rotation ticks, each row followed by its count of ticks:
The counts run from 0 to 584.
[ -6   4  10  31  -1 -24 -10  21  29  11  24  25  23 -68   8  11  25   6
  -3  33  10  66 -18  53  18 -51 -12  -2   9   2 -13  24  10  -6  -5  12
  40   3 -21 -33   9  13  14 -44 -13  -2  17   5  17 -32   0  16]	251
[-17 -13  -1   5  -4 -39  28   3 -40  65   8  -7  -9 -32  36  10  -2  37
   7   3 -15  55   5  -7  -6 -22 -14  -5  15  31  51  38   4 -18 -10 -40
  42   0 -15   8   1 -27   3 -16  12 -17  -4  -3   2 -23 -28 -10]	336
[  5  32 -10  26 -10 -33  35  19 -14   7  40  13  39 -41  46  13 -13   9
  -4  38  12  47  -7  26  19 -44   1  10 -21  14   7  37  12 -26  -8 -18
  28 -22  -6   2   7 -18  23 -38 -25 -32  11  11   6 -16 -31 -13]	253
[-15  -6 -18  -3 -14 -30  43   4 -37  62  16  -9 -29 -13  41  13 -12  29
   0  -6 -24  41  -1 -24  -2 -16   5   1  20  11  43  29  11 -10  -4 -33
  39 -17   1  -3  -5 -60   1  -9  10 -19  14 -17  -6 -21 -27 -25]	555
[ -9 -15 -16  38  -5 -18   7  23  32  13  -8  18  16 -52   4   6  24   5
 -18  31  13  59 -14  28  29 -46  24 -31  14   5  -1  16  31   6 -23   6
  18 -10 -15 -53 -10 -31 -17 -26   7   1  14 -11  10 -45  -8  49]	495
[ -4   3 -28  38 -18 -21  36  -2  -7  10   6  -7  13 -50  13  -3  17  12
  15  -2   1  54 -26   5  -2 -34  36 -29  24  -6  24  38   6   2   0 -24
  41 -40   6 -50   5 -27  -4 -38   9 -18  26 -10 -27 -23 -21   5]	278
[-34  16  23  61  22  -1  -2  12  17  31  -6   2   3 -65  20   6  30   5
  -2  44  15  28   2  12  34 -32  11 -15  34   0  18  18  21  14 -13  26
  24 -14   3 -49   6 -11 -19 -22  -6 -36  22   9  -9 -20  -6   0]	506
[ -7  19  14   8   4 -33  28  11 -28  59  37   8   8 -27  59  21 -20  20
  -6  28  -9  46  14  16   6 -33 -24  21 -12  20  24  33   8 -30  -2 -11
  33   3 -22  31   6 -20  22 -22 -15 -30  -1   1  13 -16 -28 -30]	581
[  8 -15  -2 -10   1 -41  39  -5 -11  58  31  13 -15 -30  19   9  -2  25
  12  -6 -19  58 -25   3 -17 -46 -24  13  12  16  27  33  -3   0   9 -11
  53  10 -27  -4  -1 -21  22 -35   1   9  12 -32  16 -10 -23 -30]	91
[-22 -27  29   3  15  -3  14  16  15  67  48  18 -20 -57   5  23  23  14
  -4   2 -24  55  -7  10   9 -36 -31   9  21  -2  15  13   6   8   1  30
  36  33 -26 -16  15 -26   4 -10   5  22  31 -13  31 -19   3  -2]	84
[-18  22  -2  37  11 -23  31   7  13  44  45  -2  -3 -75  11  -1  -5  18
   1  10  13  10   2 -30   4 -23   1 -23  -1  29   3  28  31 -14 -36   3
  22 -22  -4  -7 -19 -50 -22 -31 -25  -4  39  -2  20   2 -13  -9]	514
[  3  36  -3  30  -7  -7  33  30   4   4  32  23  27 -36  56  12 -10 -10
 -25  51  10  31   3  19  41 -36  15  11 -20  -5 -12   9  34 -10 -13  23
  13 -21  -6  -1   1 -50   1 -17 -27 -31  28  -4  11 -24 -10  -2]	145
[ -4   5  10  26  -3 -36   8   9   5  19  29  16  33 -56  19  15  21   9
   6  31   6  72 -14  52  14 -47 -19  -4   3   6  12  41  -1 -18   3  -9
  36   2 -23 -16  19  16  23 -42  -5 -12   3  13   9 -20 -14   5]	361
[ -1 -14 -11  33  -1 -15  42   8  -8  21  -3   6  -2 -50  21  -7  28 -13
  22  -1   7  64 -39   8   0 -34  46 -20  21  -3  20  33  14   1  -7  18
  33  -9 -20 -35  22 -31  -3 -28   6 -21  17 -16 -28 -38 -20   7]	272
[  1   2  36  21  25 -22  17  13  11  41 -25  21  -7 -41  34   8  16  -9
  -2  40  20  48  -8  33   8 -52  -2   6  18   3   7  24  25   5 -13  48
  33  21 -47 -12   8  -2   4 -25 -11 -32 -10 -27   8 -38 -18 -12]	480
[-10  34   4  15   2 -32   0  22  14  29  25  18  18 -31  50  20 -24  23
 -39  59   8  22  23  28  27 -33 -17  17  -3   2 -14  12  37  -9 -20   4
  21  -9  -8   6 -27 -29   1 -31 -26 -23  14  -3  25 -24 -19 -18]	358
[ -7  12  10  -8   5 -19  45  16 -27  66  40  12 -13 -17  53  17 -24  15
  -8  18 -26  28   7 -12   9 -27 -17  27   0   4  19  12  24 -10  -4  10
  37   9 -19  23   4 -51  11  -7 -11 -18  16 -17  20 -15 -21 -41]	87
[-27  17 -11  39  -9  20  25  29  -1  28  29   6   7 -47  47  20   2   7
 -16  31 -17  27  11  -3  48  -2  38   0  16 -15   9   4  35   5  -9  11
  13 -26  21 -30   7 -58 -19  -8  -4 -33  45  10  -5 -32  -2  11]	286
[-19 -27 -19  31 -11 -12  32  -4  10  27   5   2  -6 -59  -4   0  33   9
  16 -12  -8  52 -34  -3   0 -30  36 -26  35  -4  20  28   9  13  -2   0
  43 -17  -2 -64   9 -30 -17 -29  11   0  32 -12 -16 -26  -6  13]	168
[-14   5  32   5  20 -12   6  24  11  63   5  32  -8 -35  36  25  -1   7
 -29  39  -1  34  14  16  20 -38 -29  18   7   8   0   5  36  -2 -15  44
  27  28 -43   6  -5 -25  -3  -9  -7 -12   4 -15  32 -33  -9 -10]	583
[-13  25 -32  30 -16   0  34  22  -5  19  14  -3  -1 -24  46   3 -16   8
 -24  31  -9  20   3 -10  29 -16  45 -12  15  -7  10  10  41   5 -19  -3
  18 -48  15 -32 -21 -69 -24 -20 -10 -33  41 -10  -6 -27 -18   0]	280
[ -2  30   3  14   0 -30  24  28 -11  24  35  22  24 -27  63  18 -22   7
 -26  50   9  40  15  19  31 -35  -9  21 -25  20   1  22  25 -26 -16   0
  17 -11 -16  21  -1 -32  13 -24 -28 -35   4  11  18 -23 -22 -13]	363
[-20  39  14  44  24 -29  29 -10   5  41  22 -11 -12 -73  14 -13   0  20
   9  23  19   5   1 -14  -1 -30  -1 -21  25  17   6  37  26  -7 -27   8
  38 -25   8 -22  -9 -18 -21 -38 -23 -30  32  -4   7  11 -27 -38]	513
[ -6  31 -24  39 -14 -23  35  18 -16   6   4   2  16 -20  55   2 -17  15
 -12  52  13  33  14  13  30 -26  23 -13   1  11  17  26  28 -11 -21 -23
  20 -42  13 -19 -12 -41  -6 -23 -10 -43  12   5  -6 -32 -37  -2]	498
[-30 -14  19  13  -4  11  15  26 -12  55  56  11   1 -60  25  31  25  12
   3  -6 -41  57   2  18  19 -21 -16  20  15 -13  21  18   2   2  10  15
  38  23  -8 -17  33 -17  11 -14  11  -1  33  16   7 -20  10  -1]	79
[  4  -4 -24  -8 -17 -24  61  -2 -14  46  54  11  -7 -27  20   9 -10  20
  11 -15 -29  50 -29 -12  -9 -35  -3  15   8  -1  15  24   2   1  11 -24
  50 -21  -3 -13  -1 -39  25 -38  -1   9  41 -22   9  -6 -22 -31]	310
[-10  -8   3   9  20 -26  30  10   0  60  27  12 -20 -17  27  16 -10  38
 -24  48 -14  18  11 -19  37 -41 -20 -13  15  38  27  10  21  19  -2  -4
  29   2  17 -22  -7 -63  -3   4   0  21  24 -11  36  -2 -20 -11]	436
[  3  16   0  36   2 -47  43   2  -3  11  45  14  31 -54  23  -4   1  14
   8  30  23  47 -16  14  10 -56  -4 -13 -18  39  10  39   5 -14 -17  -8
  31  -6 -13  -7   8 -18  14 -33 -23  -4  13   4   9   0 -28  -4]	258
[ -9   1  -2  -1   0  17  29  26  23  42  17  27 -17 -20  29  21   5  -1
 -21  28 -26  33 -12   7  24 -35  18  23  32 -40  -4  -9  23  29   9  44
  33  -5  -2 -42   5 -50   2 -22  -1  -6  47 -33   9 -27   1 -12]	422
[-20   0 -10  21  -5 -30  11  19 -12  52  22   4   9 -56  42   9  -3  18
 -13  -3   6  43   9  -9   6 -13   3 -10 -22  23  10  27  38 -41 -34 -10
  13  -2 -39  27 -23 -45 -21 -16  -7 -20   7  -1  16 -46 -22  13]	124
[  4   0   9  29   8 -10  35  11  -9  21 -22  17  -1 -40  44  -4  21 -16
   6  21  25  58 -24  22  10 -44  34  -4  17  -2  12  32  27  -1  -8  36
  28   1 -35 -19  15 -24  -1 -25  -6 -44  -9 -22 -23 -43 -20  -4]	376
